Each path is a new rotation, seen through one point. The rows after it are directions, each followed by how far the rotation turns it, in deg/step (0 if it stays put).
Each turn is a multiple of 5 degrees from 10 to 175, or 0.
Each row of a path follows its step; steps can be skipped.
Path 1:
step 0: [ 23.1   8.3  13.3  24.7 -18.7  -8.0 -29.3   4.4  -1.5  30.2 -17.6  11.5
 -10.8 -32.9  21.2   1.4  24.9  -3.0 -33.4 -16.0  25.1 -37.8  11.6 -28.5
   3.4 -13.9  -9.9  21.5  -3.5   3.1  36.2  51.5   4.6   2.1  -3.4  40.1
   1.3  -5.9  18.2 -11.1  13.3  -9.7 -17.4  30.2 -45.2   6.3 -12.8  12.6
  25.2  20.8  -4.3  -2.4 -12.8  12.7  -8.6  -3.6  -5.3 -10.6  17.6   7.6
 -11.0   0.7 -32.3 -17.5  -9.6 -22.5   1.5   0.3   4.5  34.1 -11.2 -25.1
  14.3  52.1   3.8  -9.6  -6.7  14.2  -6.0  38.0   3.0]
step 2: [  7.4 -13.4  19.4   0.6  -1.2   7.1  -6.9  20.0  11.8 -19.1 -19.4  14.5
 -13.2 -24.1   4.5  32.1  28.9  -7.1 -22.3  15.9  15.7   0.3 -17.3 -20.3
  29.0  44.4 -14.7  28.0  -7.5  49.2  20.4  25.0  39.6   8.3  16.7  10.5
 -10.9  -4.4 -32.8  18.0  23.2   3.5 -20.6  13.9  15.3 -12.9 -16.8  -5.0
  20.7   3.5  11.6  -6.2  -9.8  -9.4  -5.9   5.8 -10.0  10.3  -2.8   4.8
   3.0 -48.0 -17.4   3.0   4.5   8.2   6.3   8.5 -30.9  23.1  50.2 -11.9
 -21.8  26.2   3.0  -1.4  19.9   9.7 -37.2  33.4  15.2]
step 8: [ 45.5  24.0  10.0  12.2 -14.4 -19.5 -10.1 -12.0   4.4  -4.6 -11.5  20.1
  -6.0   8.0 -14.1 -40.0  19.8   9.4  -1.8  30.4  37.2  -6.6  14.3  15.3
   9.9  34.1  22.9   7.0 -19.2  10.6   9.8  25.7  17.9 -18.8 -13.2   7.1
  -9.0  18.0  24.2  -2.9  18.4   6.0  -5.3  -5.7 -26.6   4.3 -16.6   5.5
  29.5 -46.0  -6.7 -18.8 -16.0  20.4 -26.7  20.7  -1.6 -16.0   3.6  -9.5
  12.5 -36.5   5.5   5.6   5.7  10.9  -5.5  51.1 -29.7  12.8  17.0 -20.3
  25.8  45.2  23.0   7.4   7.9   0.9 -17.9   7.3  16.1]
step 17: [  4.1   7.8 -18.4   2.7  -9.5   9.5 -16.0  25.3  -6.5 -39.5  -5.0  19.0
   5.1  23.8   4.3  23.1   9.8 -26.5 -31.3  17.5  48.6   1.3 -23.3  -6.5
  25.3 -27.7   6.6   4.3 -20.0 -16.7   0.7  16.7  13.6   4.2 -21.3   1.3
  -8.8   8.6   4.3  10.0  31.0  28.1 -32.6  -3.7 -19.8  -8.0  -3.5 -10.7
   5.9   9.1   9.6  22.4  -4.4 -17.1  22.1 -21.1 -34.4  13.6  45.4   8.7
   3.4 -14.2   4.1   0.2 -14.7  -3.4   6.5  23.2  -7.6  42.1  14.8   5.1
  -2.4  -5.4 -28.9  50.0   8.7  56.6  -5.3  25.4  -8.1]
step 19: [ -6.0  25.1  14.0 -17.1   3.8  -7.2 -34.4 -29.2 -11.9 -30.4   4.4 -11.1
 -12.9  -2.8  15.3   0.3  26.6 -13.9  10.4  39.2  26.8 -16.6   8.8  -1.3
  12.2 -17.2 -16.4  13.7 -30.8   5.7  22.6  19.8 -12.9  -4.8  -2.4 -42.8
   2.0  30.8 -10.4  17.4 -12.8  -8.2  -1.6 -12.2 -26.7  -4.4 -21.0 -35.2
 -28.7  -5.6 -19.5 -13.2 -24.3 -22.6 -28.5   7.0  -5.6  27.6  10.0  44.8
  28.3 -29.6 -17.6 -24.2 -30.0   1.8 -37.7   2.5 -21.0  29.3   9.0 -24.2
  -6.0  -9.4   0.6  26.8  -0.2  15.8  -0.6  13.3  10.8]
step 22: [-37.8  -9.2  -6.0 -19.5  12.4  24.2 -13.6  35.8  26.2  -9.2 -42.4  40.6
  -4.0 -13.1  -1.0   7.4  -9.2  21.9   5.6   4.7 -13.7   5.1 -15.7  -2.7
  12.7   5.0 -12.6  14.9 -34.3   8.3  19.4  -2.8 -14.1 -27.3 -12.6 -12.0
 -23.9  -2.0   5.1  19.2 -19.1   1.0  19.9 -13.0  -4.6 -13.6  11.5 -28.5
 -18.2 -31.3 -33.5 -19.5  -3.2   8.3 -20.4   6.1   1.9  10.4 -16.0  -8.4
  -3.0 -34.9   1.0 -10.7 -12.8  -6.5 -13.9  15.4 -39.1  10.1  38.6   1.8
  41.0  17.2 -10.2  46.8  32.8  34.9   2.6  21.5   3.0]
step 28: [ 23.3   5.6   4.3 -11.7  20.6  14.9 -54.2  34.3  51.6  26.5 -22.6  35.0
 -27.6  22.7 -34.5   7.9   4.6 -40.6  10.2 -17.8   5.9  -8.7 -23.1  11.8
  14.3  17.0  17.2  -8.1 -31.3  19.5  29.5 -11.0  54.3  -3.7  -2.7  16.7
  -0.4  31.5 -16.4   7.2   3.1   2.2  -8.6  -6.5   2.7 -10.4  15.3 -12.5
  -0.3  -5.1  -6.9 -16.2   6.2 -13.2  -6.7   9.1 -18.5  15.8   5.0 -23.8
   6.3 -32.8   5.6  -1.9   5.0  23.2 -20.9  -6.7 -24.3  24.8  22.2   8.1
 -26.1  26.5   8.8  10.8  -4.3  12.2 -17.6   2.0   8.5]
Directions:
[  0.2  -2.8   3.1   0.4   2.9  -4.1  -4.2  -5.8  -1.8  -3.4   3.7  -1.6
   1.2  -2.9  -4.1   0.9   1.9   6.8  -6.8  -5.8  -1.0   0.3  -5.1   1.2
   7.5  -4.7  -6.9   1.2  -1.9  -7.7   2.7   1.8  -4.2   0.3  -0.2   1.1
   2.6   3.5  -0.8  -8.2  -4.8   2.6  -6.4  -0.1  -6.4   6.9  -2.3  -4.8
  -2.4  -2.6  -4.2  -7.8  -5.8   6.1 -13.0   3.4   3.0 -11.8  -5.8  -3.1
   4.8   7.3   2.2  -5.4   0.0  -5.1  -6.3  -0.4   1.9   1.8   0.7  -5.7
   4.6   1.9   0.0   1.5  -0.5  -3.1  -3.3  -6.7  -2.5]
95
[  0.7   0.7   1.9   1.1  -0.3  -6.6  -1.4   0.0  10.9  -4.3   5.0   0.7
   6.5   2.6   9.7  -9.2  -3.7  -0.1  -1.4   4.3   2.6   3.5  -6.9  -4.2
   1.7  -6.7   4.8   5.6  -1.5  -7.3   0.2  -2.9  -9.0   0.0  -3.4  -7.8
  -1.7   6.5   0.7   7.5  -0.9   8.7   3.7 -10.7  -0.3  -0.9  -1.6  -4.9
   0.8   1.3  -0.3   7.0  -4.5  -1.6   3.5  -0.6   1.1  -0.5   1.1   3.5
  -1.8  -9.2   6.9   2.9  -3.5  -5.0   0.2  -3.0  -2.4  -1.1  -1.5   4.3
   2.3   1.4  -3.0   5.7  -2.1  -3.4  -1.9  -6.0  -4.1]
10
[-4.0  7.1 -1.8  5.3  1.2 -9.7 -4.3 -1.4 -8.9  7.0 -3.6 -3.4 -7.6 -0.2
 -2.8  1.2  1.1  2.7  0.3 -1.5  1.1  6.0 -8.5 -2.2  7.0 -1.0  8.3  7.0
 -4.7 -2.4 -4.7  3.5  0.5 -3.3 -3.7 -1.4  0.8 -2.7 -7.1 -1.7  6.0 -1.3
  1.4 -3.4 -0.4 -7.9 -2.1 -1.0 -3.8  5.1  2.7  0.8 -2.7 -2.0 -3.1 -0.4
 -3.1 -2.3  1.9 -4.2 -3.9 -2.0  3.3  6.4  8.1 -0.7 -7.3  7.3  1.1  1.1
  6.0  5.7 -0.3  8.8  3.6 -2.4 -1.1  7.2  7.8  1.7  5.1]
125
[ -2.5   0.3   0.3   7.4 -10.5  -2.4   3.6   3.7   3.8   0.2  -6.2   0.6
  -2.2  -6.3   2.6   4.2   2.6   1.5   2.2  -3.0   1.9  -8.1  -5.5   4.9
  -0.1  -0.1   0.4  -5.3   5.9   1.7   0.8  -0.4  -0.7  -3.5  -0.9   2.0
   1.4   7.7   8.2   8.8  -1.4  -5.8   0.8  -5.5   0.0  -0.1   9.9   2.5
   4.9  -5.1   0.7  -9.7  -5.5   1.4  -5.7  -1.8  10.4  -2.8  -3.7  -3.2
  -7.2  -1.6   3.0   9.1   4.7   0.0   3.8  -6.0  -0.4  -4.0   8.8   1.7
   0.3   2.9   2.1   0.9  -2.4  -0.9  -3.5   1.9   4.5]
175
[ -5.9   2.4  -4.4  -2.4   5.3   2.7   2.4   6.8  -3.2   2.0   1.3  -3.0
  -2.1  -2.7  -1.9   0.7 -11.0   4.4  -4.1   8.8  -3.4   5.6   1.4  -2.2
   4.0   0.4  -3.3  -2.6   2.9  -0.9  -8.6  -1.4  -6.8  -2.9   1.7   1.0
  -3.2  -1.8 -12.5   6.3  -1.8  -2.2  -1.4  -0.2  -2.5  -1.1   0.6   5.8
   4.3   0.6 -11.0  -0.1   2.0  -5.3  -3.2   1.2  -0.4   4.5  -0.4  -8.7
  -2.7   3.9   7.0  -3.5   0.0  -0.7   7.1  -3.2  -2.9 -10.0   1.1  -2.6
  12.2   0.4  -0.6   0.3   0.2  -3.4  -5.5   2.8   1.6]
40
[  1.3   3.3   4.8   6.1   2.3  -1.6  -7.0   5.6   2.3  -2.8   6.7   1.4
  -5.3   2.9   0.5   1.9  -2.4   2.7   3.2   2.1   6.1  -1.0  -1.4   9.9
  -6.7  -1.0  -5.5   3.5  -2.3   2.5   1.7   3.1   3.7  10.0   6.0   1.0
   1.6   0.8 -12.1   4.6  -2.2   6.0  -3.6   2.0  -0.9  -4.6   0.2  -3.7
  -1.8  -1.5  -4.1   0.9  -4.9  -3.2   4.5   2.0  10.7  -0.7   0.7   7.7
  -4.9   8.7   5.3  -1.4   1.4  -1.0  -0.3   2.6   2.7  -6.0   1.9  -1.6
 -11.4  -3.1   4.4   2.4   8.1  -1.6   2.8   0.8   4.1]
45
